Named moves, each a turn or a mirror, and the order they were made in; the first pair answered:
gis (before -> after):
-.02, .01, .15, .00, .23, -.04, .00, -.08, -.05, -.18, .01  ->  .01, .00, .18, -.03, .16, .06, .05, -.06, .09, -.20, .00
.19, -.06, -.01, .06, -.16, .15, .12, .06, .26, -.03, .04  ->  .03, .02, -.11, .12, .08, -.23, -.04, .03, -.27, .04, .14
-.38, .10, .15, -.04, .49, -.18, -.03, -.17, -.25, -.08, -.07  ->  -.18, .02, .28, -.13, .19, .34, .18, -.11, .44, -.14, -.20
-.20, .08, -.06, -.08, -.16, .04, -.07, -.02, .01, .24, -.06  ->  -.20, .07, -.03, -.08, -.15, .03, -.05, .00, -.01, .22, -.05
tumeb (before -> after):
-.17, .03, -.04, .01, .12, -.25, -.08, .01, -.24, .01, .05  ->  -.32, .09, .06, -.11, .10, .04, -.02, -.06, .06, .05, -.13
-.01, .07, .24, -.10, .35, .08, -.02, .00, -.03, -.05, .01  ->  .03, .06, .20, -.05, .38, -.04, -.04, .02, -.15, -.06, .08
.09, .00, .11, -.01, .28, .21, -.13, .00, -.01, -.10, -.07  ->  .16, -.03, .07, .04, .28, .09, -.15, .02, -.12, -.11, -.01
-.19, -.14, -.12, .05, -.26, .00, -.10, -.17, -.04, .19, -.08  ->  -.13, -.16, -.15, .07, -.27, -.03, -.08, -.16, -.08, .19, -.04
naza (before -> after):
.31, -.04, .15, .26, .07, .11, .15, .14, .06, -.41, -.07  ->  -.05, .08, -.15, .34, -.01, -.30, -.07, .05, -.41, -.10, -.01
.16, -.12, -.12, .10, -.21, -.04, .02, .08, .07, -.04, .00  ->  .05, -.09, -.18, .09, -.24, -.10, -.01, .04, -.01, .03, -.02
-.05, .04, -.14, -.12, -.12, .13, -.06, -.09, .19, .08, -.04  ->  .23, -.06, -.05, -.05, -.03, .09, .01, .01, .15, -.15, .08
-.19, -.02, -.16, -.04, .00, .11, -.15, -.06, -.17, .15, -.06  ->  -.01, -.08, .01, -.08, .03, .33, -.03, -.02, .12, -.02, -.10

Each pair is 2 to 3 moves apart.
.36, -.20, -.19, .07, -.17, -.26, .01, -.14, .13, -.19, .25  ->  -.35, .03, -.11, -.13, .05, -.02, -.07, -.41, .27, .08, -.15
tumeb then gis then naza
.17, -.13, .07, .02, -.09, .12, .01, .10, .18, -.01, .05  ->  -.04, -.05, .06, -.03, -.08, .19, -.02, .02, .23, .10, -.04
naza then tumeb
-.01, .04, -.30, .06, -.42, -.12, -.05, -.06, .11, .29, .01  ->  .11, .01, -.31, .11, -.38, -.22, -.06, -.01, -.03, .22, .07
naza then naza then naza
-.09, .05, .02, -.01, -.28, .19, .05, -.04, .26, .13, -.04  ->  -.32, .12, .04, -.02, .13, -.07, -.06, -.10, -.18, .13, -.04
gis then naza then gis
-.02, .19, -.10, -.06, -.05, .15, -.07, .00, .38, -.02, -.23  ->  .14, .17, .04, -.06, .19, .15, -.02, .04, .35, -.19, -.19
naza then gis then tumeb
-.19, .10, .01, .01, .08, -.16, -.01, -.03, -.17, .15, .10  ->  .20, .00, .09, .08, .04, -.12, .10, .08, -.09, -.04, .22
gis then naza then gis
-.18, .08, .15, -.01, .16, .28, .11, -.10, .19, .05, -.21  ->  .31, -.06, .08, .13, -.11, .21, .18, .06, .23, -.08, .02
tumeb then gis
.35, -.09, .05, .03, .04, -.06, .07, .10, -.02, -.19, .13  ->  -.18, .08, .15, -.14, .28, .13, .02, -.08, .08, -.07, -.15
tumeb then gis then tumeb
.14, .06, -.03, -.05, .12, -.10, .04, .02, -.09, -.16, .09  ->  .16, .05, .02, -.08, .13, -.01, .09, .02, .02, -.20, .08
naza then naza then naza
.01, .14, -.03, -.12, .11, .07, .14, -.18, .31, .08, -.25  ->  .20, .10, -.02, -.08, .07, .09, .18, -.09, .35, .00, -.16
tumeb then naza then naza
